Questions about the array below. Rows and columns are numbered from 1.
1) Report the bottom-right entry.
2) Report the entry at row 1, column 2.
3) Report the entry in row 1 and column 3.
4) Report the entry in the top-left corner.
5) Report the entry in row 2 and column 1.
6) Report the entry at row 3, column 1.
7) Report the top-right entry.
8) Report the entry in the bottom-left corner.
[[145 121 123 138 136 131 143]
 [110 127 127 125 123 130 118]
 [138 123 126 133 134 137 143]
 [137 116 139 108 114 140 126]
 [106 121 129 135 127 129 115]
 [107 124 130 124 122 131 117]
 [103 107 133 135 128 131 109]
 [147 136 144 132 132 117 118]
 [111 128 125 133 126 128 119]
 [124 131 120 117 132 125 136]
 [108 100 137 135 130 131 108]
 [114 137 129 142 128 119 127]]
1) 127
2) 121
3) 123
4) 145
5) 110
6) 138
7) 143
8) 114
